In the data rows, zero lies at 7.5, halfway between 7 and 8.
Here are some points:
< 6  9  6 10  6  9  7  7  7  7  7  7  9  5  6  8  4  8  6  7  7  8  8 10>
< 6  7  9  6 10  6  6  8  6  7  5  6  8  8  7 10  9  7  7  9  7  8  7 10>
< 9 10  6 10  0  9  9 11 10  5 14  3  3  6 15  0  8 11  7 10 11  8 12  9>
< 7 10  8 10  6  8  8 10  7  9 10  9  1  7 11  0  4  8  6  7  9  7 10  6>
< 7 11  7 10  5  7  8  9 10  5  8  3  5  6 15  3  6  9  9  8  8  8 11 11>
<11 10  6  9  1  8  7 11  7  8 15  6  7  6 13  2  3  9  7  9  9  7 10  7>
<11  8  9  8  8  6  9 11  8  5 12  9  2  9 11  0  4  7 10  7  7  7 13  5>
< 4  8  9  6  8  9  4  8  5  9 10 11 11  4  3 12  5  7  8  8  8  7  6  9>
<10  4  7  8 13  4  7  5 10  8  2  5 11 11  4 14 12  7  7  9  5 10  7  7>
< 9  8  4  6  8  9  9  7  6  6  7  8  9  6  7  9  6  6  8  6  6 10  6 10>
< 5  9  7  6  4 13  5  9  3  9  9  7  8  2  5  6  3 10  5  7 11  5  5  8>
< 8  8  9  7 12  4 10  6  9  6  4  7  7 11 11  7 13  6  6  9  6  8  8  7>
< 4  8  6  8  4 12  4  8  3  8 11  9 11  0  3 13  4 10  6  5  5  7  6  7>
< 6  9  7  7  8  7  4  8  6 10  6  8 10  8  5 10  4  8  5  8 11  7  5  9>
<10  5  7  9 11  3 10  4 14  9  2  5 10 15  6  9 14  8  6 10  7  9 10  6>
<10  7  9  4 10  5 10  7 13  3  4  4  9 14 12  6 11  7 12  8 10  7 10 10>
< 8  6  9  9  8  4  6  6 10 11  7  7  9  8  8 10 13  7  8 10  6  9  9  7>
<13  4  9  4 13  3  9  6 12  7  0  2  8 15  9  6 14  7  7 12 12  8  9  8>
< 9  4 10  4 13  4  8  6  8  8  6  8  8 12  7 10 13  4 10  7  5  9  5  9>
< 2  7  8  7  6 12  6  6  5  8  6 11  8  2  2 13  3  5  9  4  6  4  2  9>
< 5  8 11  6  6  7  4 10  3  9 13  8  8  4  8  8  7  8  8  4  6  5  4  8>
<10  7  6  9  5  8  7 10  9  6 11  4  8  6 10  6  6 11  7  8  8  8 11  7>
<12  6  9  8  8  1 10  5 15  7  2  0  9 15 12  4 15  9  9 10  7  6 11  8>
<11  6 10  6 15  1 12  5 11  5  1  5  7 15 13  7 15  5  6 12  8  9  9  6>
< 9  9  8  7  6  7  8 12  8  4 11  4  5  7 15  2  6 10  7 11 10  8 12  9>
< 4 10 11  6  3  9  4 12  2  9 15  9  8  1  9  7  4  9  8  4  6  5  5  8>
< 9  7  9  8 13  2  9  6 11  6  1  4  6 15 11  6 13  6  7  7  5  8  7  8>
< 4  9  8 10  6  7  5  8  6 12  8  9  8  5  6  7  7  7  8  8  7  7  7 10>
< 8  6  6  8  7  7  7  7  9  9  6  6  7  9  8 11  9  7  7 10  7  9  7 11>
< 6  7  9  4  4 13  6  9  4 11 13  9  9  1  6 11  4  9  8  6 10  6  5  9>
< 2 10  6  8  6 11  4 11  2  9 15 12  6  3  6 11  3  9  4  5  7  9  4  7>
< 5  6  9  6 10  8  6  9  5  7  4  9  5  5  5  9  6  6  8  7  7  8  5  9>
< 7  6  8  8  6  9  6  9  5  7 11 10  7  3  7  8  4  6 10  9  6  8  8  8>
< 7 12  6  7  5 11  7 10  3  7 13  9  4  1 10  4  2  8  6  4  7  7  8  7>
< 9  8  6  9  6  8  9 11 10  1  7  4  2  8 14  1  6 11  6 10 10  7 12  5>
Here are 16 more points, each followed by its number:
< 1  8  8  8  4 11  3  9  3 10 12 11  6  2  4 12  3  9  5  7  7  5  3  8> 0
< 8 11  7  8  5  8  5 12  5  6 14  6  8  3 11  5  4 10  6  7  8  7 11  6> 1
<13  7  6  8  6  9 10  9 12  5  8  4  5 11 10  2  8 10  9  8 11  7 14  6> 2
<11  6  9  7 11  2  8  4 11 10  2  3 10 13  7  7 13  8  8  7  6  7  7  5> 3
< 3 10  8  6  4 14  5 10  2  8 15 10  8  0  5 10  3 10  5  4  9  5  5  8> 4
< 9  4  7  9 10  3 10  2 10  9  3  9 11 12  6 12 14  5  9  9  4 11  6  7> 5
< 0 10  9  9  7  9  5  8  4  8  6 10  7  4  4 11  4  6  5  6  8  6  3 10> 6
< 9  4 11  6 13  0  7  7 12  8  3  5  6 15 10 10 13  7  8 13  9  8  8  7> 7
< 8  6  7  7 11  6 12  2 10 10  1  9  9 12  5 10 12  4  8  8  8 10  5  9> 8
< 4 10  6  6  9 11  7  7  2  8  9 11  6  1  4 10  3  7  5  3  5  7  4  8> 9
< 1 10  7  8  6 13  5  9  2  8 10 12  7  2  2 10  0  9  4  4  7  6  4  7> 10
< 8  4  5  8 10  7 10  3 11  8  1  8  8 13  4 11 10  6  8 11 10  9  7  9> 11
< 8  3  8  7 10  6  8  7  9  7  6  8  6 12  6 11 10  6  7  8  7  9  6  7> 12
< 5  8  8  9  8  6  9  7 10  8  6  8  4 10  6  8  8  7  7  7  6  4 10  7> 13
<10  6  6 10  7  7 11  6 13  6  5  6  5 13 10  6  9  8  8 13 11 10 11  8> 14
< 6 10  2  8  3 14  7  6  4  9 11 10  9  3  2  8  0 10  5  3  9  6  3  4> 15
Which two of these numbered points are nearest to each point below, ignoring the 2 directions in which the first points spread most? Their numbers follow each, nearest first.
< 8  8  9  6 14  4  5  6  6  9  4  7 11  8  4 13 10  6  5  8  6  8  6  7> > 1 4
< 9  7  7  9  2  9  8 12  9  4 15  6  2  7 15  2  3 12  7  9 10  8 11  5> > 12 0
<10  6  9  8 10  2 11  6 15  6  2  4  3 15 11  5 12  7  9 11  7  6 12  7> > 13 0
< 8 11  7  7  7  7 10  8  9  6 10  8  4 11 12  2  5  8  6  8 10  6 10  7> > 10 8
< 6  7  8  8  5 10  7  9  5 10 13 12  5  4  6  8  5  6  8  7  7  7  7  7> > 12 5
< 5  6  9  8  8 10  6 11  7  3  9  7  6  4  7  8  4 11  6  4  7  6  9  5> > 10 4
< 6  8  7  8  7 11  9  6  7  6  7  9  9  5  7  8  6  7  7  7 10  8  6  7> > 8 4
< 7  8  8  5  6 10  6  8  5  8  6  5  8  7  6  7  7 10  6  8 11  6  6  7> > 4 0
Here are 16 other points, each followed by its number:
< 6  6  9  8  8  9  7  8  6  6 10 10  5  5  8  8  5 10  6  4  7  7  7  4> 0
<12  4  7  6 14  4  8  4  9  9  0  6  9 11  4  6 13  3  9 11  7 11  9  9> 1
< 6  8  7  5 14  7  8  5  5  9  3 10  7  7  3 12  8  4  6  5  5  8  4  8> 2
<10  5 10  7 10  5 10  4 11  8  3  6 10 10  7  8 12  5  8 11  9  6  7  5> 3
<10  5 11  7 14  0  9  5 11  7  0  5  7 15 10  7 13  5  9  8  6  9  7  8> 4
< 7 10  8  8  5  8  6  7  6 11  9  6  9  5  6  6  6 10  7  4  6  4  6  5> 5
<15  5  4  9  9  0  8  6 13  7  2  4  7 15 10  4  9  6 11 13  8 12 12 10> 6
< 7 10  7  7  6 10  7  8  6  6  9  8  9  4  7  7  4  9  6  5  8  7  8  8> 7
<12  4 10  6 15  2  9  6 10  7  3  9  5 15  6  6 10  3 10  8  5  9 10  6> 8
<14  7  6  8  6  5  9 11  9  5  7  5  3 11 14  0 10  6 10  8  8  9 12  5> 9
< 9  5  9  8 10  5  8  8  8  5  7  8  7  7  8  8  8  6 10 11  6  9  9  8> 10
<10  7  5 11  2  8  8  9  8  7 11  5  8  5 10  5  5 11  6 10  9  7 11  3> 11
< 9  6 11  5 14  1  5  8  8  7  1  7 11 14  5  9 13  4  7 10 10  8  7  5> 12
< 7  9  5  8  2 12  7  8  5  8 11  8  8  2  9  4  7  8  9  7  9  8  6  7> 13
< 7  9 10  8  7  7  7  8  8  7 12  9 10  6  8  8  6  9 10  8  8  6 11  7> 14
< 5  8  5  8  4 11  5  9  3  7 14 12 12  4  4 11  5  9  6  6  6  9  6  7> 15
The same question for these:
< 6  9  5  8  5  9  2 12  0  6 11  8  5  1  6  3  1  8  7  6  5  8  5  7> > 9 4
<14  5  7  8  8  4  9  9 13  5  7  2  8 11 13  6 11  9  8 11  8 10 13  7> > 11 15
< 3 11  7  6  5 12  4 10  3  7 10  7 10  2  6  8  2 10  5  3  7  6  5 10> > 7 5
<9 7 6 8 9 9 7 7 6 9 4 8 8 5 3 5 8 5 9 8 7 9 9 8> > 1 9
< 6 10  7  8  1 13  8  9  7  6 12  8  7  4  8  5  3 10  9  4  7  5  9  9> > 7 13
< 9  4 10  7 11  5 10  3  9  9  4  8 10  9  5  9 12  5  8 11  9  5  7  5> > 3 14
< 7  9  8  8  6 10  7 11  5  7 13 11  3  5  7  3  1  7  8  4  6  6  9  6> > 8 4
< 9  8  6  7  7  8  8  6  7  7  8  8 10  7  7  8  5  7  9  7  8  7  7  8> > 7 3
